Each named turn below is shown by a few rows before and after it. Which turns, in which order, take the first row of each later pair to the second? The first pair is answered.
turn zeka:
16; 10; 20; 5; -29; 13; -5; 8; 10; -36; 10; -15; -32; 18; -14; 11; 17; -10; 19; 6 |-> 18; 9; 20; 1; -30; 9; 20; 15; -5; -33; 13; -6; -38; 8; -22; 10; 13; -11; 24; -4
-16; -11; 7; -10; -25; -5; -13; -10; 7; -2; 2; 37; -21; -1; 6; 21; 10; 1; 10; 15 |-> -21; -10; 4; -6; -26; -9; -2; -4; 0; 0; 4; 42; -20; -8; 2; 22; 5; -1; 12; 10
19; 25; -4; 5; 41; -12; 22; 5; -13; 39; 13; -33; 47; 20; 39; 1; -7; -5; 20; 13 |-> 19; 22; 0; 3; 36; -5; -5; -6; 2; 35; 13; -43; 44; 34; 42; 2; -1; 4; 16; 28
-7; -19; 12; -9; -14; 15; -14; -24; -28; -29; 3; 22; -5; -16; -2; 2; 6; -16; -30; 8 |-> -4; -20; 8; -13; -4; 14; -2; -18; -36; -23; -1; 26; -1; -23; -3; -3; 2; -17; -27; 5
turn keka:
-4; -8; 8; -17; -15; 16; -8; -26; -18; -9; -3; 3; -24; -6; -7; 4; 2; 25; 8; -10 |-> 5; -11; 9; -18; -14; 20; -21; -28; -1; -7; -5; -7; -15; 2; -3; 7; 3; 29; 3; -5
-1; 22; 11; -19; -5; -9; 17; -10; -32; 27; -8; 21; -11; -33; -1; -20; -14; -15; 7; -8 |-> -3; 20; 18; -23; -17; -2; 2; -21; -35; 13; -13; 21; -17; -30; 0; -17; -6; -11; -6; -8
-11; -17; -2; -6; 7; -7; -15; 2; 0; 8; -10; 16; 1; -20; 5; -2; -4; -25; -30; 4 |-> -12; -13; -2; -5; 5; -4; -19; -3; 8; 4; -9; 13; 2; -16; 7; -5; -5; -24; -31; 5
8; 0; -27; -5; 35; -2; 26; 29; 2; 7; 4; -3; 7; -14; -11; 3; 7; -9; -1; -13 |-> 5; 0; -23; -12; 26; -2; 29; 21; -13; -3; 0; 12; 1; -20; -21; 2; 9; -9; -10; -21
turn zof:
22; -15; 41; 0; -7; 30; -29; -12; 6; -21; -1; -13; 4; 10; 1; -17; -3; 10; -11; -27 |-> 10; -23; 32; -15; -1; 19; -32; -5; -10; -15; -6; 10; 4; -8; -1; -24; 5; 9; -29; -31
-17; -25; 2; -12; -10; 35; -37; -33; 30; -36; 5; 5; -4; 1; -1; -5; 2; 1; -16; 9 |-> -29; -39; -7; -19; 8; 19; -32; -23; 22; -17; 1; 27; 7; -19; 6; -6; 0; -6; -29; 8
-6; 10; -1; -9; -3; -4; 1; -28; 14; -30; -19; -6; 0; 6; -30; 4; 20; 13; -16; 12 |-> -16; -1; -9; -11; 17; -16; 1; -19; 8; -19; -21; 10; 13; -12; -24; 4; 21; 5; -30; 8
turn valan:
10; 3; 8; -1; -28; 3; -7; -1; -11; -20; -3; 10; -21; 13; -17; -14; 2; 8; 21; 2 |-> 6; -1; 7; 1; -19; 7; -32; -3; 12; -10; 1; -4; -16; 21; -2; -7; 3; 11; 20; 18
4; 9; 9; -3; -3; 13; -3; -6; 3; -6; 4; -15; -11; 13; -2; 9; 0; -1; 17; -4 |-> 7; 7; 9; -1; 0; 14; -3; 1; 10; 4; 3; -16; -3; 11; 0; 10; -3; -2; 14; 2
5; -3; -6; 6; 14; -6; -14; 1; 16; 10; -9; -9; 13; 5; 19; 8; -8; -2; 9; 9 |-> 2; 4; -6; 7; 12; -7; 8; 9; 0; 14; -10; 7; 11; -13; 14; 6; -14; -6; 17; -3
Pairs:
(two turns a pair)
-1; 9; -11; 6; -35; 9; 39; -37; -26; -17; 4; 23; -38; 1; -26; 5; 10; 37; 1; -9 |-> -11; 5; -24; 10; 0; -9; 66; -9; -30; 14; 10; 29; -12; -27; -16; 6; -3; 21; 8; -15
zeka, zof
28; 19; 20; 3; -24; 3; 0; -7; -6; -34; -18; -9; -21; 20; -6; -2; 20; 1; -1; 0 |-> 22; 24; 10; 8; -10; -8; 37; 16; -31; -21; -13; 9; -12; -6; -14; -2; 9; -7; 12; -21
zeka, zeka
11; 0; 20; 0; -19; 1; -17; -14; 10; -24; 0; -19; -17; 26; 4; -9; 19; -5; -13; 12 |-> 9; 7; 20; -1; -26; 3; 22; 0; -25; -25; 5; 2; -22; 8; -14; -9; 12; -10; -7; -10
zeka, zeka
0; -9; -10; 8; 40; -11; -1; 29; -4; 48; -12; 18; 31; 1; 38; -3; -7; -8; -4; 1 |-> -6; -7; -8; -8; 12; -10; 19; 23; -46; 28; -14; 51; 12; -7; 15; -7; 5; -16; -14; -14
keka, keka
-3; -7; -24; -26; 13; -10; 19; 18; -12; 24; -1; 36; 7; -35; -8; 10; 2; -15; -21; 10 |-> 1; -17; -22; -25; 16; -7; -17; 13; 24; 29; -5; 17; 13; -15; 10; 10; 5; -14; -28; 31
zeka, zeka
6; -4; 12; 8; -10; 13; -12; -18; 0; -18; -2; -12; -16; 20; 7; -8; 5; 11; 3; 4 |-> -10; -19; -2; -1; 15; -7; -11; 4; -9; 7; -6; 19; 0; -12; 6; -6; 6; -5; -22; 2
zof, zof
-10; -10; -23; -6; 18; -20; -4; 18; -12; 0; -19; 20; 18; -25; -7; -2; 2; -4; -16; -6 |-> 17; 9; -9; 20; 2; 6; 1; 6; 10; -13; -6; -38; 15; 10; 4; 4; -12; 13; 33; 1
zof, zof
-8; 2; 15; -20; -14; 20; -46; -25; 16; -31; 7; 14; 7; 35; 18; 14; 8; 6; -20; 13 |-> -2; 5; 5; -2; 28; 5; -24; 3; 37; 9; 17; -7; 39; 27; 38; 17; -20; -3; 14; 18
keka, keka
-4; 10; -8; 1; 11; -9; 37; 16; -13; 17; 14; -1; -1; -17; -1; 5; -16; -6; 22; -23 |-> 7; 14; 0; 10; 5; 6; 20; 6; 11; 6; 12; -29; -3; 7; 4; 7; -19; 4; 37; -7
zeka, zof
26; 12; 19; -4; 0; 11; -9; -24; 17; -8; 13; -38; -16; 28; 20; 3; -7; 30; 26; 33 |-> 22; 23; 18; -5; -20; 11; 29; -24; -18; -22; 20; -19; -28; 15; 2; 2; -5; 26; 33; 10
zeka, zeka
15; 29; 18; 5; -36; 12; 27; -12; 3; -51; -1; -6; -15; 31; -29; 16; 2; 28; 40; -18 |-> 15; 29; 16; 6; -29; 7; 43; -1; -5; -45; 4; -7; -16; 23; -27; 16; -3; 23; 43; -24
keka, zeka
-9; -14; -10; -3; 31; -20; -54; 7; 31; 25; -12; -3; 17; 1; 29; 7; 1; -14; -20; 23 |-> 14; 13; 5; 19; 20; -1; -28; 4; 41; 14; 1; -41; 11; 23; 29; 10; -18; 2; 24; 18
keka, zof
-18; -10; -12; -9; 15; -8; 5; 8; 12; 15; -5; 9; 8; -17; -2; -9; -4; -2; -20; 9 |-> -14; -13; -6; -7; 5; -4; -17; -8; 21; 6; -10; 0; 0; 0; -1; -8; 5; 4; -25; 15
zeka, zeka
5; -14; 5; -16; -20; 15; -39; -25; 11; -21; -11; 2; -26; 17; -10; -4; 28; 2; -22; 14 |-> 8; -7; -5; 4; 23; 4; -28; -2; 45; 19; -1; -31; 9; 17; 19; 8; 1; 2; 17; 30
keka, keka
-21; -2; -11; -6; -18; 4; -32; -26; 18; -16; -17; 0; -4; 13; -24; -4; -11; -4; -3; 5 |-> -19; 2; -16; 4; 5; -4; -22; -9; 31; 8; -6; -18; 19; 14; -12; -1; -26; -2; 15; 10
keka, keka
2; -27; -1; -4; 23; -7; -48; 0; 25; 15; -19; -14; 11; 12; 19; -4; 26; -25; -13; 40 |-> 1; -10; -12; 7; 38; -25; 27; 39; -17; 37; -6; 7; 26; -28; 12; 4; 0; -36; 12; 9
keka, valan
19; -11; 1; 11; -5; 17; -26; -30; 20; -7; 1; -39; 30; -12; 40; -28; 25; 12; -24; 28 |-> 10; -20; -3; -4; -4; 10; -28; -27; 11; -5; -6; -12; 24; -23; 31; -28; 36; 0; -47; 23
zof, zof
